In the data rows, zero lies at 4.5, halfway between 4 and 5.
Here are some numbered points:
[4 6 4 3 3 7 4 5 5 5 4 3 6 4 4 5 6 5 5 5 3 5 4 6 6 7 8 4 3 5 5 3 6 7 5 5 4 6 4 3 5 5 5 5 3 4 2 2] 0
[2 4 5 5 4 3 5 4 5 6 7 5 4 3 5 5 3 5 5 4 2 5 5 4 5 5 4 7 6 5 4 4 3 4 3 1 4 5 5 5 3 5 4 5 4 4 6 7] 1
[7 5 4 5 5 6 5 5 4 2 7 6 6 5 5 3 2 6 6 4 6 0 4 2 2 2 1 2 3 6 2 4 5 4 9 8 7 6 6 4 2 3 4 2 5 4 2 3] 2
[6 6 5 4 3 4 5 4 3 4 4 4 4 4 3 3 2 1 5 5 4 5 5 4 5 4 5 3 6 4 3 3 3 3 3 6 4 3 4 4 5 6 6 4 6 4 4 5] 3
[0 0 9 7 7 6 0 7 8 3 2 1 4 5 4 0 2 0 0 0 9 0 0 0 5 6 5 0 0 4 0 7 6 0 2 7 3 7 6 5 3 4 8 9 9 7 8 6] 4
[4 3 5 1 5 7 1 6 5 3 2 4 4 2 4 6 6 9 6 6 3 6 5 9 3 1 8 2 3 2 5 4 7 6 6 5 4 6 9 7 5 7 3 1 3 5 5 4] 5
[6 5 4 5 4 3 4 3 3 6 6 4 5 5 4 5 5 3 5 3 4 6 5 5 5 6 4 6 5 4 6 5 2 5 5 4 6 5 3 4 5 5 6 6 4 7 6 6] 6
[5 4 4 6 4 5 2 4 4 5 5 4 5 4 4 5 5 4 5 4 4 6 4 5 5 5 4 6 5 4 5 4 4 5 4 4 5 5 5 5 5 6 5 4 3 5 5 4] 7
[5 5 3 5 4 4 4 3 2 3 2 2 2 3 3 3 3 1 6 6 5 4 6 3 4 3 2 5 3 4 3 6 6 3 2 6 4 2 4 5 5 4 5 4 7 5 5 5] 8
[4 4 4 3 6 6 4 5 5 4 4 3 3 2 3 7 4 9 6 5 3 6 5 7 3 2 7 3 4 3 6 5 7 6 5 3 3 6 8 6 4 5 3 2 2 5 4 3] 9
[2 5 4 4 5 4 5 4 3 5 4 7 4 6 7 4 6 7 5 5 3 4 5 4 8 6 4 6 5 3 4 3 3 2 4 4 7 5 5 5 3 6 1 3 1 5 4 5] 10
[5 4 4 5 4 4 6 5 4 5 4 4 6 5 3 5 4 4 5 5 5 6 4 6 5 4 3 5 4 3 6 4 5 4 3 5 6 5 4 5 4 4 5 5 3 5 5 4] 11
[2 4 3 3 3 6 3 6 5 5 5 4 6 4 2 7 5 5 6 5 3 5 4 4 6 5 5 4 3 4 6 4 2 3 5 2 3 7 5 4 4 5 3 6 5 3 6 7] 12
[2 6 5 3 6 5 7 6 6 2 6 9 0 9 9 2 4 9 0 0 0 8 6 7 2 6 5 1 3 8 0 0 0 3 2 7 4 6 7 4 4 9 4 4 8 8 7 6] 13
[7 8 8 6 6 5 1 4 7 4 4 8 2 5 5 0 2 4 2 7 7 1 0 3 6 5 7 6 8 6 9 9 8 1 4 2 5 7 6 4 3 8 3 4 9 2 2 8] 14
[4 3 3 4 4 6 6 6 6 4 3 3 3 1 3 8 6 8 6 6 3 5 5 7 4 3 8 3 5 3 6 7 6 6 5 2 3 7 8 6 4 3 4 3 2 5 4 2] 15
[6 5 5 4 5 4 4 3 3 4 5 5 6 4 4 2 4 3 4 2 4 4 5 4 5 4 3 4 4 3 4 5 3 5 5 8 7 5 7 5 4 3 6 4 3 6 6 5] 16
[6 5 5 4 6 5 6 4 4 5 5 6 0 6 5 2 3 8 2 3 3 2 5 8 4 7 6 5 4 8 3 5 4 5 3 6 6 8 7 7 7 9 5 4 8 5 5 5] 17
[4 2 4 3 5 6 5 7 6 4 4 3 3 3 3 7 6 7 6 6 4 6 5 8 3 2 7 2 4 3 6 6 7 7 5 3 3 6 8 6 4 5 4 3 3 6 4 2] 18
[5 5 5 4 5 4 6 4 4 5 4 5 2 7 5 4 2 5 3 5 3 4 4 7 4 5 5 6 4 6 4 5 3 4 3 5 6 7 6 6 7 7 5 5 7 6 4 3] 19
[6 5 5 7 6 5 5 4 4 4 6 5 6 5 4 3 3 5 6 4 7 2 3 3 3 1 0 3 4 5 3 5 3 4 9 8 7 5 5 3 4 4 4 4 3 4 3 1] 20
[7 7 5 7 6 5 4 5 4 5 4 6 3 5 3 4 8 7 4 3 5 6 5 4 3 3 4 8 7 5 6 5 5 5 4 3 8 6 4 6 5 3 7 5 5 4 4 3] 21
[5 6 6 5 3 5 5 4 3 6 6 4 5 5 4 4 3 3 5 5 4 6 5 4 6 5 5 4 5 5 3 3 2 4 4 6 5 4 5 5 5 6 7 6 5 3 4 4] 22
[4 4 5 4 4 4 6 5 9 3 4 4 7 7 5 7 5 4 7 5 5 5 5 4 5 4 7 5 6 3 4 5 7 5 4 3 2 0 0 4 6 5 2 2 6 5 9 7] 23
Which point above is nearest to each new point? Its number follows each.
[6 5 3 6 4 4 5 4 7 5 4 3 5 5 4 6 5 6 6 4 5 5 6 5 5 4 4 5 4 4 4 4 3 4 3 3 5 4 4 5 4 2 3 5 2 6 6 5] 11
[3 3 5 5 4 2 3 3 2 3 5 3 4 2 5 3 5 4 2 6 6 5 3 4 3 3 2 6 6 4 3 4 5 6 5 4 5 7 6 2 6 5 6 8 6 5 3 3] 7
[7 6 4 5 5 3 2 5 9 5 4 4 4 4 5 8 6 4 6 4 7 4 5 3 4 5 4 4 5 4 5 4 4 5 2 3 4 4 7 5 4 4 3 3 4 6 7 6] 7
[4 4 3 6 5 6 4 5 3 3 4 3 4 5 6 2 3 2 4 7 6 5 4 4 8 6 8 5 3 1 6 6 8 4 4 3 3 4 2 3 2 0 5 4 5 4 4 6] 11
[6 5 3 1 4 5 5 5 3 5 4 4 5 2 1 4 5 4 3 3 2 6 5 3 7 6 5 6 6 4 5 5 4 5 5 6 6 4 1 3 4 4 3 5 5 4 6 8] 6
[3 5 3 5 4 3 6 5 9 3 4 4 7 6 6 7 5 2 6 6 5 6 5 4 5 4 6 5 6 5 6 6 6 6 4 3 2 1 1 5 6 5 4 2 6 6 7 6] 23
[5 7 4 4 5 4 4 3 4 5 4 4 4 7 6 3 3 4 4 4 3 5 4 8 4 6 7 5 4 7 4 5 3 6 4 3 6 6 4 4 6 7 6 5 6 7 7 5] 19
[2 3 1 5 7 8 0 6 5 5 4 4 7 5 4 8 7 5 4 2 3 3 4 3 6 9 8 6 7 7 1 5 8 9 8 7 4 4 8 4 4 8 6 5 6 2 1 3] 0
[7 6 4 4 4 4 5 6 5 6 7 6 6 6 4 6 6 4 4 4 4 4 3 6 6 5 3 5 4 3 6 4 3 6 4 6 4 6 4 6 4 2 4 3 3 5 4 3] 11
[4 4 3 5 5 5 4 5 4 3 4 3 5 5 6 2 3 1 4 7 5 5 4 3 8 6 7 5 3 2 6 6 8 4 4 3 3 4 2 3 2 0 5 5 5 3 4 6] 11
[8 7 5 3 4 5 4 4 4 5 4 6 2 4 3 4 6 5 4 5 4 8 6 5 2 5 4 5 6 5 7 5 8 4 4 2 6 5 3 7 5 4 5 6 5 4 3 4] 21
[6 5 5 5 5 4 4 3 3 5 5 4 3 7 5 4 3 6 4 4 2 4 5 7 4 7 6 5 4 8 4 5 2 5 4 4 6 7 5 6 6 8 5 5 6 6 7 5] 19
[0 0 3 6 5 6 5 6 5 3 2 2 4 3 3 3 2 3 6 5 8 1 6 5 4 5 3 4 4 9 9 7 9 0 7 6 1 2 1 6 5 3 6 5 9 2 2 2] 8
[4 3 6 6 5 6 2 0 1 5 4 8 4 4 9 6 7 9 6 5 6 5 4 4 3 2 5 6 6 5 2 2 7 7 5 3 6 8 6 7 5 4 7 9 6 3 1 2] 21
[4 3 5 6 5 4 4 3 2 4 4 5 3 2 6 4 5 4 3 7 5 5 4 3 4 3 2 6 5 4 5 5 5 6 5 3 6 6 5 3 5 5 9 8 6 4 3 2] 7
[5 4 5 5 4 4 6 4 9 4 4 3 5 6 5 7 5 6 6 4 7 5 6 5 5 4 7 5 4 4 3 3 6 5 4 2 3 1 1 3 6 4 1 3 4 7 9 7] 23
[5 5 4 5 4 4 5 4 2 7 6 5 5 5 3 5 5 4 5 3 4 5 6 4 6 6 4 7 5 5 5 4 2 6 5 4 6 4 2 5 4 4 6 5 3 7 5 6] 6
[4 3 3 5 4 4 6 4 4 4 3 4 7 5 3 4 4 3 7 5 3 4 6 4 5 4 4 5 5 4 5 6 5 5 3 4 3 1 2 6 6 3 5 5 4 4 5 4] 11
[3 2 4 4 4 3 5 5 9 3 3 4 8 6 5 4 3 4 5 6 6 5 5 3 5 3 4 6 7 7 8 7 6 5 4 2 3 2 2 6 6 4 4 3 8 4 3 6] 23
[4 4 6 5 5 5 3 5 3 6 4 5 6 6 5 6 5 3 4 4 9 1 2 3 2 0 0 3 2 8 4 2 0 8 6 6 3 2 4 1 6 6 3 5 5 1 0 1] 20
[5 6 5 3 5 4 5 5 3 4 4 4 5 5 3 4 3 4 6 5 5 6 4 3 5 4 3 5 6 7 6 6 4 5 3 4 6 5 3 5 4 2 5 4 4 3 3 6] 11
[2 2 5 5 5 4 5 4 5 4 3 4 7 5 4 3 3 2 6 5 4 5 5 3 5 4 2 5 6 4 6 6 7 4 3 4 5 3 4 7 5 3 8 7 4 4 3 4] 11
